Each row has a name. Each question is about the rows just above it.

buz: [174 136 157 108 174 175 129 128 105 134 158]
tib: [124 174 117 118 140 115 133 177 131 113 157]
Mog: [183 125 171 131 178 176 105 116  96 112 155]
Ritud: [105  83 152 183 109 115  83  81 122  95  95]
sabi: [161 145 166 136 178 161 101 139 100  97 166]
lutaf: [167 130 135  89 153 166 154 125 118 122 141]
Ziga: [140 155  96  72 129 131 181 156 142 178 135]
fef: [133 182 118 106 148 122 142 184 130 121 166]
kol: [156 142 104  62 130 149 188 141 137 193 132]
Dekof: [123 110 100  99  97 123 166  96 146 177  99]
pimi: [171 142 146 134 168 170 145 137 113 147 158]
What comes right after [168] in the named rows? | [170]
Right after [184] comes | [130]
Right after [167] comes | [130]
Right after [153] comes | [166]
Right after [121] comes | [166]
Whose row is [105  83 152 183 109 115  83  81 122  95  95]? | Ritud
Right after [106] comes | [148]

Zezup: [158 183 122 162]
Dis: [121 181 182 196]
Maz: [123 161 116 182]
Ser: [104 122 111 170]
Nepi: [104 153  81 170]
Right after [123] comes | [161]
Right after [158] comes | [183]
What comes right after [181] in the named rows? | [182]

gako: [111  51 116  99  56  80 118]
non: [ 86 107 171 123 167 128 117]
Suf: [142 144 112 126 123 131 136]
zafi: [157 158  96 126 118 134 143]
lelu: [102 100 157 129 136 122 133]
What comes right after [51] in the named rows? | [116]
What comes right after [128] in the named rows? | [117]
The entry that follows [134]: | [143]

raviz: [187 132 138 136 139]
Rugu: [139 137 123 139 137]
Vesu: [164 138 163 133 132]
Maro: [153 112 133 134 147]
The entry that follows [153]: | [112]
Right after [187] comes | [132]
Which row holds [164 138 163 133 132]? | Vesu
What comes right after [112] in the named rows? | [133]
The entry that follows [164]: | [138]
Which row holds [187 132 138 136 139]? | raviz

gofe: [144 146 156 185]
Taf: [155 186 147 171]
nuzol: [147 147 155 161]
Kamig: [155 179 147 171]
mefit: [155 186 151 172]
What comes right after [146] in the named rows? | [156]
The entry that follows [144]: | [146]
Right after [156] comes | [185]
The entry that follows [179]: | [147]
Where do [144 146 156 185] appear? | gofe

deni: [ 91  84 150 144  76]
Mukun: [122  61 170 128 121]
meker: [118 128 145 135  86]
deluz: [ 91  84 165 153 150]
The entry that follows [144]: | [76]
What comes right after [61] in the named rows? | [170]

fikig: [127 133 135 140 133 120 140]
kuf: [102  89 112 154 124 161 168]
nof: [136  92 107 112 113 186 155]
fudu: [140 154 142 150 133  95 126]
livos: [201 190 164  94 136 113  85]
Gebap: [133 151 176 148 171 161 122]
suz: [180 121  92  83  82 131 131]
gok: [149 133 135 134 133 120 140]
Right after [148] comes | [171]
Where do [149 133 135 134 133 120 140] appear? | gok

Bem: [120  87 141 109 120 123 140 115  99 109 133 127  99 164 132 108 144 132
  82 128 132 142 124 107 103 121 127 128]
mupu: [120  87 141 109 124 123 140 115  99 131 133 127  99 164 132 108 144 163
 110 106 143 105 141 119  92  98 160  63]
gezar: [120  87 141 109 120 123 140 115  99 131 133 127  99 164 132 108 144 163
  82 128 148 142 124 107 103 139 127 163]
What comes right after [110] in the named rows? | [106]
[120  87 141 109 120 123 140 115  99 109 133 127  99 164 132 108 144 132
  82 128 132 142 124 107 103 121 127 128] is in which row? | Bem
Which row holds [120  87 141 109 120 123 140 115  99 131 133 127  99 164 132 108 144 163
  82 128 148 142 124 107 103 139 127 163]? | gezar
What comes right after [106] in the named rows? | [143]

gerus: [ 77 145 171 179 130 121]
vepap: [182 155 117  83 177 189]
Fike: [158  85  72 121 150 143]
getem: [164 167  74 126 122 121]
kugo: [119 169 148  99 136  90]
doki: [127  67  67 174 108 167]
zit: [152  95  94 104 141 156]
Posin: [102  83 131 189 107 178]
mev: [150 137 184  88  94 126]
Domog: [ 84 190 190 134  93 154]
Rar: [ 96 185 120 178  72 109]
buba: [138 106 169  77 129 124]
What comes right after [130] in the named rows? | [121]
What comes right after [84] in the named rows? | [190]
Right after [148] comes | [99]
The entry that follows [106]: | [169]

saf: [130 142 188 101]
kag: [184 144 166 127]
pul: [173 187 143 185]
Petu: [126 187 153 183]
gukan: [117 118 111 101]
vaka: [117 126 111 101]
Rik: [170 191 137  90]
Right after [184] comes | [144]
The entry that follows [143]: | [185]
Whose row is [126 187 153 183]? | Petu
Right after [137] comes | [90]
The entry that follows [118]: | [111]
The entry that follows [173]: | [187]
What comes right after [142] in the named rows? | [188]

Buk: [109 120 104 128 160 184]
sono: [164  70 152  92 136  73]
makev: [138 105 151 148  94  93]
rim: [128 102 136 101 163 125]
biz: [128 121 140  99 165 119]
Beb: [154 147  78  99 150 148]
Sifik: [130 115  90 123 142 165]
vami: [168 133  91 127  96 136]
sinon: [138 105 151 148  94 152]
bakot: [163 120 104 128 160 184]
Right after [115] comes | [90]
What comes right after [154] in the named rows? | [147]
What comes right after [130] in the named rows? | [115]

teliz: [131 127 114 125 145 127 101 106 134 113 108 152 105 113 130 128]
mefa: [125 124 133 114 139 112 165 128 133 128 123 118 167 117 104 116]
ratob: [122 164 100 151 140 147  68 102 124 111  87 123 141 108 139 139]
What comes right after [152] in the named rows? | [105]
What comes right after [140] in the named rows? | [147]
The entry that follows [118]: | [167]
The entry that follows [111]: | [87]
What comes right after [122] in the named rows? | [164]
Right after [141] comes | [108]
The entry that follows [106]: | [134]

gutut: [144 146 127 148  94 113 114 126 153 116 146  94 115 178  72 122 158 150
 120 137 133 160 154 165 137 119 152 176 160 120 115 129 147 140]
fem: [171 147 136 163  93 114  91 128 171 130 142  99 115 163  55 104  93 125
 122 118 140 158 155 143 136 108 127 150 155 157  94 141 136 149]
Girog: [145 141 129 140  80 115 116 127 156 123 143 101 124 175  71 126 155 127
 123 136 135 155 152 176 126 118 153 182 159 128 117 123 140 136]
leg: [168 149 136 169 100 113  92 127 167 123 145  97 111 167  52 101 104 123
 125 115 144 148 153 152 130 105 127 149 152 171  89 133 129 146]
gule: [164 143 137 151  82 115  98 129 169 131 140 103 125 164  60 115 120 122
 120 128 139 164 151 152 138 113 140 168 157 135 121 134 142 146]
Keme: [149 150 127 154  94 113 109 127 157 115 149  94 110 176  67 116 149 128
 124 120 139 142 155 176 129 111 142 165 154 161 102 119 126 138]
netus: [145 141 129 140  80 115 116 127 156 123 143 101 124 175  71 126 155 127
 123 136 135 155 152 176 133 118 153 182 159 128 117 123 141 136]
tavo: [144 146 127 148  94 113 114 126 153 116 146  94 115 178  72 122 158 128
 123 127 141 145 151 182 130 113 144 172 153 153 105 114 130 132]
Whose row is [145 141 129 140  80 115 116 127 156 123 143 101 124 175  71 126 155 127
 123 136 135 155 152 176 133 118 153 182 159 128 117 123 141 136]? | netus
Which row holds [164 143 137 151  82 115  98 129 169 131 140 103 125 164  60 115 120 122
 120 128 139 164 151 152 138 113 140 168 157 135 121 134 142 146]? | gule
Which row holds [144 146 127 148  94 113 114 126 153 116 146  94 115 178  72 122 158 128
 123 127 141 145 151 182 130 113 144 172 153 153 105 114 130 132]? | tavo
The entry that follows [82]: | [115]

Zev: [150 157 169 124 157 108 129 151  94 150 103  73  94 134]
getom: [123 139 127 121 136 131 118 123 131 121 131 129 108 136]
dadi: [123 139 120 121 136 131 118 123 131 121 131 129 108 125]
vibo: [124 114 116 147 136 138 129 142 153 137 146 112 109 137]
kovup: [124 114 116 147 136 138 129 117 151 125 169 143 138 129]
The entry that follows [103]: | [73]
Where do [123 139 127 121 136 131 118 123 131 121 131 129 108 136] appear? | getom
Right after [109] comes | [137]
Whose row is [123 139 120 121 136 131 118 123 131 121 131 129 108 125]? | dadi
What comes right after [120] in the named rows? | [121]

kibi: [140 139 118  83 131 141 205 148 148 186]
vog: [135 110 148 104 135 149 189 131 158 171]
Lib: [107  58 131 164 122 138 130  83 153 131]
podof: [134 107 154 107 137 152 149 126 158 168]
Right after [138] comes | [130]
Right after [130] comes | [83]
What comes right after [139] in the named rows? | [118]

lifu: [122 140 134 147 112 163 124 107 116 109  90 100  97 139 166 141]
Tov: [105 133 156 202  67 194  97  98  89  81 161  68  58 140 163 154]
topov: [130  89 126 132 110 142 108  97 120 116  91  98 109 144 162 149]
Right after [90] comes | [100]
What comes right after [130] in the named rows? | [89]
Right after [58] comes | [140]
The entry that follows [162]: | [149]

liler: [114 137  86 116 196 173  85 100]
sofaf: [ 85 137 141  84  89 130 141 131]
karag: [ 83 136 107 110 103 136  99 126]
kanu: [114 137  86 116 196 176 142 100]
nilot: [143 128 129 135 130  94 101 121]
The entry that follows [129]: | [135]
Whose row is [ 85 137 141  84  89 130 141 131]? | sofaf
Right after [173] comes | [85]
[114 137  86 116 196 176 142 100] is in which row? | kanu
Right after [107] comes | [110]
Right after [84] comes | [89]
The entry that follows [110]: | [103]

Nat: [113 117 114 153 143 129 127 106 140 108 137 142 135 139 145 136 130 132
 137 138 101 201 146 141 144 117 103 118 122 161 117 136 151 101 105  75
 116 107 147 143 148 117 106 132 119 112 151 126]
sav: [123 126 123 117 129  99 112 133 129 139 124 166 162 119 107 144 147 130
 118 141 158 102 131 135 105 103 129  97 120 138 119 126 112 122 169 145
 156 151 108 101 116 114 140 121 136 116 107 145]
Bakul: [150 172 143 108  95 165 151 145 113 112 116  93 137 116 145 144 116 141
 140 109 114 114 125 138 160 142 130 115 138  94 127 131 113 148  99 132
 121 132 138 144 153 137 126 181 143 131 155 106]
Duk: [160 150 112 137 122 140 148 121 117 172 134 133 128 139 124 156 116 140
 140 139 180 100  84 114 125 143 133 108 139  93 141 137 104 159 131 163
 124 131 118 160 127 127 159 139 123 109 110 148]
Pabe: [117  78 130 133 106 123 123 120 113 129 140 131 103 120 116 113 129 103
 118 110 104 108 127 104 103 118 153 185 120 171 145 151 124 130 136 133
 131 114 130  99 101 133 115  99  91 139 120 148]
Whose row is [123 126 123 117 129  99 112 133 129 139 124 166 162 119 107 144 147 130
 118 141 158 102 131 135 105 103 129  97 120 138 119 126 112 122 169 145
 156 151 108 101 116 114 140 121 136 116 107 145]? | sav
Whose row is [160 150 112 137 122 140 148 121 117 172 134 133 128 139 124 156 116 140
 140 139 180 100  84 114 125 143 133 108 139  93 141 137 104 159 131 163
 124 131 118 160 127 127 159 139 123 109 110 148]? | Duk
Whose row is [117  78 130 133 106 123 123 120 113 129 140 131 103 120 116 113 129 103
 118 110 104 108 127 104 103 118 153 185 120 171 145 151 124 130 136 133
 131 114 130  99 101 133 115  99  91 139 120 148]? | Pabe
Whose row is [150 172 143 108  95 165 151 145 113 112 116  93 137 116 145 144 116 141
 140 109 114 114 125 138 160 142 130 115 138  94 127 131 113 148  99 132
 121 132 138 144 153 137 126 181 143 131 155 106]? | Bakul
What comes right after [95] in the named rows? | [165]

Gamid: [ 75  85 134 104 151 166 166 124 144  90 106 106 151 165 121]
Netal: [137 113 135 116  79 125 127 181  83  71 118 134 142 129 122]
zop: [ 75  85 134 104 147 166 166 124 144 139 171 151  75 148 176]
goz: [ 75  85 134 104  79  93 166 124 144 139 171 151  75 148 176]
Rilaz: [153 146 153 143  95 120 118 162  99  92 109 141 159 106  95]
Right after [127] comes | [181]
What comes right after [92] in the named rows? | [109]
The entry that follows [90]: | [106]
Right after [141] comes | [159]
Which row holds [ 75  85 134 104 151 166 166 124 144  90 106 106 151 165 121]? | Gamid

